In the rows, zero is written as 128.
The rows of A fall into 3 groups, and each row is roughly a mix of its group's hidden directions; one row fits no group.
A:
[[138 123 123 117 117 121  75  85 147  95 141]
 [140 109 155 115  75 118 154 105 155 149 135]
 [127 108  92 139 111 117  99 137  95 173 106]
 [114 138 132 134 148 100 129  87 118 173  90]
 [ 96 130 121 159 157 141 152 161  96 123  96]
 [138 136 140 105 116 134 138 185 102 115 167]
 [112 148  87 119 135 116 129 148  67 124 121]
 [173 132 111 152 166 132  99 120  95 146 120]
 [ 73 113 109  90 106 139 125 110 155 127 130]
 [127 153  93 132 131 154 113 121  85  83 120]
 [ 92 159 130 109  97 147 109 149 109 110 165]
 [146 127 169 116 145  83 139 108 152  98 113]
 [168  70 144 144 143 129 120 115 135 132 155]
 [ 84 110 127 161  98 137 120  99  95 112 112]
 [134  93 158 105 124 101 147 176 106 120 141]
 [138 142 155 132 130  73 132 104 125  87 108]
 [ 86 154 133 166 131 169 148 140 109 110 126]
 [105 174 188 114 125 118 119 129 135 121 134]
 [127 105 134 152 185 110 133 136 145 124 168]
 [122  89 115 133 147  93 146 143  87 138  96]
 [171  89 117 157 171 131 119 134 135 123 146]
 [123  85 154 117 159 152 125 128 116 123 177]
 [139 154 108  95  85 108 106  90 130 121 112]
 [127 119 121 147 167 164 154 159  87 118 125]
 [124 143 118  98 139 130  81 108 131 118 180]
 [164 133 104 147 173  87 121 128 113 136 107]
 [107 147 164 134 116 153 152  82 127 107 101]
 [137 167 135 153  85  97 129 129 131 117  89]
 [163 136 137 129 169 158 124 163 130 153 159]
 [130 108 123 105 109  68 100 111 149 145 138]
 [110 145 123 165 139 158 169 167 107 120 130]
 [126 111 125  96  94  85 105  88 139 140 124]
 [ 93 151 130 107 162 147 139 163 141 127 167]
 [127 141  99 163  91 155 124 118 150 153  93]
 [123 149 132 175 140 119 114 158 174 106 134]
 [ 94 120 122 102 146 133 118 120  65 143 124]
 [106 116 141  99 130 105 122 118 107  81 170]
 [142 138 113  82 170 145 136 119 111 168 124]
 [154 117 133 119 139 127 102  92 150  87 167]
 [106 135  97 101  68 117 109 141 114 119 119]
 [129  79 105 147 146 153 112 107 103 136 161]
 [143 102 152 128 174  79 132 108 116 126 111]
 [ 94 125  95 120 111 107 145 180 130 101 130]
 [144 160  97 155 148 136 126 169 122 100 157]
 [107  93 115 151 137 171 109 124 119  98 160]
 [121 147 131 132  85 169 138 167  98 124 113]
 [160  96  92 120 125 105 126 165 141 160 114]
 [ 92 125 160 126 103  99 125 122 143 112 177]
 [168 145 116 111  92 104 142 164 129 122  97]
 [101 167 122  95 139  86 104 102 122 116 138]
 [158 101 135 101 128  99 131 177 111 141 152]
 [147  93 139  87 154 155 139 103 112 157 138]
 [128 171 193 121 125 123 130 141 136 109 137]
 [127 126 126 118 101 103 145  93 184 151 118]
 [118 161 149  88 123 120 167 144 166 116 125]
 [ 99 171 123 126 122 101 122 169  97 153 135]
 [122 150 122 173  97 121 113  86 134 122  95]
 [129 137 130  92 182 112 140 149  97 117 149]
 [124 126 110 124 120 128 142 114 179 151  75]
 [151 131 117 145 127 184 111 107  94 121 101]
 [156 107 135 121 106 114 112 133  95  98  78]
 [154 133 121  92 161 127  99  98 167 147 129]
 [126 138  94 101 148  74 113 132 138 161 119]
 [122 147 139 103  68 119 143 150 139  93 131]
 [138 149 161 124 115 154 131 155 169 169 115]
 [161 118  89  82 135 116 124 114  89 131 128]
 [136 105 135 124 129 101 129 100 177 151  87]
 [137 138  92 101 169 135 116 128  86 125  96]
 [112  96 114 150 109 101  94  84 107 136 123]
 [116 139 149 134 104 169 107 137 108 104 176]
 [111 161  97 127  86  96 108 103 141 109 119]
 [ 81 131 108 118 136 142 107  76 110 115 117]
 [141 144 110 118 105 164 130 117  79  95 149]
 [126  97 113 160 153 103 153 177 113 126 131]
 [ 71 107 119 140 111 119 156 113 131 114  93]
 [162  72 117 117 128  98 121 111 147 122 151]
 [ 78 135 142 134 160 126 146 141 128 172 106]
 [ 81 156 144 107 153 110 124  92 135 152 140]
 [158 113 132 142 105 144 145 161 117 172  93]
 [154 141 136 113  99 122 139 165 170 157 104]
 [100 118 170  97  98 119 119 164 129 149 147]
 [121 117 156 100  95  98 120 155 114 106 166]
 [128 131 154 160 193 123 142 108 127 138 136]
 [121  96  81  95 156 128 132 123 148 160 119]
 [130  82  89 146 124 119 121 134 106 171 110]
 [ 99  82 130 140 105 133 154 102 147 136  90]
 [155 112 132 168 122 159 130 155  86 126 154]
 [159 120 144 163 114 121  91 127 148 108  85]
 [179 111 166 102 111 127 129 123 159 148 124]
 [124 137  98 131 130 160 123 105  90  82 105]
 [165 129  77 107 156 118 143 148  99 130 132]
 [120 125 121 112 161 158  90 115 129 161 169]
 [142 148 122  77 154 105 109 131 156 155 150]
 [147 138 144  98 102 176 145 143 145 158 107]
 [138 158  93  88 169 104 117 133 145 116 135]
 [116  98  94 108 152 109 162 128  98 161 137]
 [132  96 145 110 126 129 128  83 172 149 153]
 [114 155 119  93 109 126 163 161 154 112  98]
 [103  84 148 111 138 157 161 128 163 120 113]
 [108  93 119 134 163 112 140  86 110  94 116]
 [142 141 131 153 175 124 156 146 115 159  93]
 [114  93 126 183 131 141 135 122  95 139 100]
 [130 130 131 154 168 175 133 156 100 103 126]
 [125 181 133 150 115 165 124 153 108 100 134]
 [173 106 173 147 120 127 149 162 139 132 118]
 [134 120 109 119 149 144 154  97 180 109  99]
 [133 111 162 116 164 129 123 141 143 186 122]
 [165 106 130 109 131  86 106 166 103 135 140]
 [150 131 138 125 150 172 104 139  97 104 167]
 [127 152 150  96 142 103 138 157  99  92 155]
 [ 83  97 144 172 141 129 132  99 112 145 125]
 [163 162 100 145 148 155 120 140 130 171 122]
 [108 145  92 104  85 116  96 118 105 106 120]
 [145 110  95 149 172 168 130 109 110 124 148]
 [132 114 137 115 119 127 133  85 186 148 152]
 [ 94  87 125 160 139 131 137  98 109 131  91]
 [ 87 148 110 118 101 125 129 166  96 153 109]
 [100 114 172 152  98 131 150 159 128 141 156]]

One row of each group comes first, with its name. Which group is each row after those in?
[176  87 120 127 121 149 142 161 147 139 148] => <114>
[114 139 113 104 137 102 151 113 161 182 118] => <49>
[164 173 124 100  91 121 121 127 114 119  98] => <112>

[ 86 144 129 129 126 114  80  89 155 122 132] => <49>
[157 168  95 173 133 152 130 118 114 122 112] => <114>
[120 159 101  99 110 114 102 169 113 117 159] => <112>
[139 162 161 104 116 131 147 168 147 118 163] => <112>
[124 152 161 143 129 106 131 166 170 161 121] => <49>
[139 135 165 133  93 155 136 121 152 130 178] => <49>
[101 128 160 151  86 130 150 146 128 125  84] => <114>
[ 86 131 123 109  86 113 160 144 145 103 108] => <112>
[100 163  89 142 109 119 103 114 114  89 133] => <49>
[120 124 150 113 160 110 143 128  93  77 152] => <114>
[109 136  96 128  98 135 118  74 126  92 131] => <49>
